One turn moves each row of this set onto another row. After a few examples, where does it send each row asked below?
J_984: [  1   8  25   1  17  32  14   3  12  31 -53  22 -12 -20 -15 -41   5  -3
 -16   9  12]
J_239: [  3   3 -14  13 -40   7  23  11  31  39 -12  25 -40  15   2 -10   3  22
  28  -8  13]
J_668: [ -7  -9 -20 -11  11   1 -11 -30 -28  -1 -14   3 -10   9  16 -21 -39  14
  -9 -21  -9]
J_852: [-18  -8   5   7 -50  -7  17 -12  10  -7 -41  28  -9 -23 -18  16  -8  -2
   5  -8  28]
J_197: [  7   1  23  39 -18   0   6  -2   7   3  -6  28  19  -2   4   6  -5 -26
  27  -6  -5]
J_627: [-14  -4  -5  -8  14  -9  -2 -33  18   0 -32  -9 -24  19 -32 -19 -34   5
  25  27   7]
J_406: [ 14  13   2 -14   3 -39  21   1  -1   2  -4 -40 -10  -5   7  -9   5  -5
 -29  -1  20]
J_326: [-18  18  13  -2 -54  -8   7  -3  24   8 -34  15  13 -13 -20  12 -13  -7
 -10  11  21]
J_102: [ -9 -17 -18 -20  32  -2 -26 -36  -2  21 -24   4 -17  22   3  -8 -13  23
 -13  -4  -8]
J_773: [  6   5   3  21 -24   1  13  -3  18  16  -4  18 -35  41   1  -1  10  41
  32  -8  16]
J_975: [-12   3  13  15 -24  -1  10   3   5  18 -17  41  31 -12   9  -1   6 -25
  19   0 -10]
J_995: [ -5 -31 -13 -12  -1  -4 -23 -35 -15   0 -29   6 -25  31   9 -21 -16  15
   0 -26  -3]
J_20: [-13 -16 -25  -2  11  14 -12 -40 -14  15 -15   4 -20  22  11 -20 -29  15
 -22  -2 -14]
J_999: [  0  14  24  20  16   9  19 -13  18   7 -44  32 -35  -3 -11 -26  11   2
 -40  20  37]
J_792: [ 16   3  22  -3  12  21   4  13  18  30 -50  29 -26  -6  -2 -31  23   1
 -32   7  27]
J_851: [ 28  20   2 -36 -34 -15 -11   5 -11  -2  -4   0 -18  13  -8 -35  -9 -14
   5  -4  26]
J_818: [  9  -3 -35  29 -14  -8   1  -6 -18  35   7   5 -26  -8 -12 -14  21  38
  18   5  33]
J_554: [  8  26  25   4  10  18   9   1  16  43 -25  49 -20   1  -2 -30  16  -3
 -28   0  31]
J_67: [-10  -8 -26  51 -18 -21  10   0  -9  39   1  20 -35  -8 -17 -10   2  25
  15  14  27]
J_658: [  5   7   9 -17   4 -55  27   4  -3  -5   3  -1 -19   3  28  -8   7   6
 -21 -13   7]
J_72: [  5 -21  -6  39 -22 -23   1  -9 -12  35 -14   8 -28 -12 -27 -21  -4  39
  23  20  29]
J_580: [ 16  -9  33  -1  10  23  10 -11  16   8 -49  40 -14  -9  -1 -25  15   0
 -30   7  32]
J_417: [ 10   9   8  17 -23  19  19 -21   7  -3 -22  20  38  -3  12 -15  13  -8
  17   5 -10]
J_683: [ 15   8  34   4  -4 -25 -14   9  27  41 -31  37 -32   3   4   2 -31  -9
 -12   9  12]
J_186: [ 12  10  -8 -50 -36 -19   8   4  -8   5  -6  -8 -27  14 -12 -17   0  11
   7  22  15]
J_904: [-19 -18 -15 -11   3   6 -36 -22 -22   3 -30  11 -14  -7   3 -29 -26  28
 -17  -6  -1]
J_702: [ 10  32  10  10  10 -36  25   4  11   9  -8 -29 -11  16   4 -18  16   1
 -30 -12  24]
J_310: [ -2  -9  -4  22 -12  -1   1  15  -6   0   2  24  21 -17  14  -7  18 -24
  28  -1  -6]
J_720: [-15 -20 -18  -9  -1  15 -14 -42 -19  12 -21  -3 -22  24  -3  -7 -15  29
 -14  -6  -8]
J_505: [ 12  11  35  -5  -2  16  22  -3   3  18 -50  44 -28  -2 -21 -42   0 -12
 -18   0  25]
J_945: [-10   0 -31  40 -17 -19  14   3 -12  35   4  22 -20  -1 -13 -32   9  35
  11  23  28]
J_8: [-20  -3   3  21  -8  -3   7   4  13   1 -23  33  38  -9  11   1  14 -19
  15   8  -4]
J_218: [ 23  10  19  -8  18 -44  23   8  -5   0   0 -17 -25  -9   6  -8  -2   8
 -30  -3  29]
J_238: [  6  16  28  -5  10  14  -5  10  16  26 -47  29 -22  -1 -20 -39  13 -14
 -29  10  34]
J_155: [ 19  -1 -27  49   2 -28  -3   9   8  35  -6   3 -19 -12  -5 -35  -1  23
  25  17  20]
J_252: [ 15   9   3 -23  11 -45  22  -2   9   4  -8 -35 -16  16  -1 -13  11  -7
 -14  -6  13]
J_334: [-34  -1 -13   6   2   7 -20 -14  19   0 -21  -9 -31  15 -16   9 -29   7
  22  21   5]
J_442: [  1  19  -2 -32   8 -47  18  -4   2  -2  -7 -11   0  -4  -8 -16  15 -14
 -25  -8  31]
J_896: [ -8 -16 -14  36  -2 -28 -10  -3 -18  40  -4  22 -29  -3 -12 -19   6  40
  -5  34  22]
J_868: [ -5   1 -27  41  -1 -16   1  -9 -12  36 -18  20 -18  -2 -11 -45 -10  40
  20  18  33]
J_765: [ 17   9   4  -9  -1 -13 -14   6  39  24 -29  33 -43  29  -1  -5 -17 -25
 -21  14  13]
J_828: [  0  22  25 -10  11 -60  15   2   0  -3 -17 -20 -17  18  -6 -14  -3   1
 -14  -4  25]
J_874: [  1   0   7  33 -13 -14  13  -8  14  -2 -17  27  39   0  17  -8  19  -8
  29   4  13]
J_907: [-16   1  -2  27  -7   6  16 -22   9  18 -15  26  28 -27   3  12   0 -21
  20   6  -1]
J_353: [-13 -24 -25 -14  -4  -6   2 -47 -15   2 -30   9 -10  20  10 -18  -9   7
 -31 -15  -8]

J_668 goes to J_874
J_702 goes to J_896
J_197 goes to J_828
And these:
J_554 goes to J_102
J_406 goes to J_945
J_239 goes to J_765
J_627 goes to J_852
J_720 goes to J_975
J_658 goes to J_155

One turn moves each row of this set onto another row. After a few examples, where does it send each row asked below?
J_607: [ 38  20  11 -14  -3  -1  23 -37   5 -17  11  17   3   6  19  -3  11   9]
J_484: [-12   3   9   7   1  18  22  10  -8  -1  15  13  42  26   6  35 -14  16]
J_460: [  6   3  14   1  18  13   0  17 -24   7  -6 -20 -19 -34   0  18 -37   7]
J_887: [-20  -5  10   0 -35   3 -26  -7 -11 -22  -4  -8 -29  22 -46 -12   8  -5]
J_523: [ -2  12  10   4  15  12 -13  16  -2  -2 -17 -26   9 -36  15  23 -14 -10]
J_111: [ 17  14  15 -14 -17  -3  35   0 -24 -14  -2  34  24  -3  -6   7  26  18]
J_539: [ 39  12   7 -29  -6  10  22 -28  -5   3  -2  19   7  -3  19  -7  -3  19]
J_516: [-20 -10   8  -9 -38  10 -27  -3 -18  -9 -11  -7 -27  17 -46 -14  -2   1]
J_260: [-11   6  11  14   4  12  25   7  -5  -9  24  12  35  32   4  37 -10  13]
J_352: [ 14   5 -13  11  35  -2  16  15   4  25   6 -10   1  -9  17  -4  -9 -15]
J_625: [-33  -8  -2  -9 -41   7 -27  -1  -7  -7 -18 -10 -10  16 -39 -13  -9  -1]
J_876: [-26  -9  -2  -7 -31  12 -34   3 -11  -7 -22 -16 -11  18 -40 -16   2  -6]
J_931: [  0  20  18  24  22  -3  -6   5   5 -27   5 -26  -8 -23   9  27  -2 -18]
J_28: [-30  -3   3   4 -37  -3 -22  -9  -3 -23  -3 -10 -23  26 -44 -10  -2  -6]
J_810: [-29  -8   1  -4 -39   3 -21  -5 -13 -11  -8  -8 -24  22 -47 -13 -13   3]
J_579: [ -9   0  10   6   2  18  27  11 -15   4  19  15  32  27   1  33 -22  22]
J_634: [ 16   7  -9  19  38  -8  21  11   3  17  17  -9 -12  -3  12  -3  -8 -14]
J_233: [ 35  18   7 -24  -6   6  17 -31   6  -6  -2  16  17  -1  26  -4  10   9]
J_846: [  8  12  22  22  23  -2   8   5 -17 -18  16 -20 -36 -20  -6  22 -25  -1]
J_390: [ 35  21 -12 -12  -2  19  -1  32  15 -10  -7 -18  10   5  23   4 -27  14]
J_617: [ 14   8 -12  18  36  -7  16  11   9  16  12 -11  -2  -5  17  -2  -3 -18]
J_173: [ 35  29  -8   4   2   8   1  23  26 -31   5 -20   4  15  22   9 -11   3]
J_385: [-24  -6   4   5 -26   2 -26  -4 -12 -20  -6 -15 -27  27 -47 -14   4  -7]
J_879: [ 17  13  15 -15 -17  -3  37   0 -27 -13   0  34  21  -3  -8   6  24  21]
J_171: [ 17  15  16 -12 -16  -5  36  -1 -24 -17   2  34  22  -1  -7   7  28  18]
J_40: [ -8   3  13  13   4  13  31   7 -13  -6  27  14  26  31  -1  36 -18  19]
J_671: [ 16   3 -11  13  36  -3  21  14  -2  25  12  -9 -10  -6  12  -5 -14 -10]
J_985: [ 41  14  12 -20  -4   2  28 -34  -6  -7  12  21  -7   4  13  -6  -2  18]
J_412: [-22 -11   1  -4 -28   9 -27   0 -19  -8 -12 -14 -26  22 -48 -17  -5  -1]
J_609: [-34  -2  -1  -1 -39   1 -29  -5   2 -19 -14 -12  -8  21 -37  -9   3  -9]
J_769: [ 42  17  -7  -8   1  16  12  28   2 -10   7 -14 -16  11  10   2 -40  23]
J_988: [ 41  26  -3   7   5   5  13  21  13 -31  20 -16 -20  21   9   7 -24  13]
J_269: [ 18  13  17 -13 -16  -5  38  -1 -26 -16   2  35  18  -1  -8   7  25  20]
J_824: [-25  -8   4 -12 -40  12 -35   0 -11  -9 -20  -9 -12  13 -38 -13   5  -4]
J_526: [-25  -3   6  -3 -37   5 -34  -5  -4 -21 -13 -10 -14  19 -39 -10  15 -11]
J_11: [-27  -4   1   2 -29   5 -33  -1  -5 -19 -15 -18 -13  23 -39 -13  11 -13]

J_810 goes to J_625
J_988 goes to J_769
And these:
J_233 goes to J_607
J_269 goes to J_879
J_40 goes to J_579
J_526 goes to J_887
J_876 goes to J_11
J_352 goes to J_617
J_846 goes to J_460

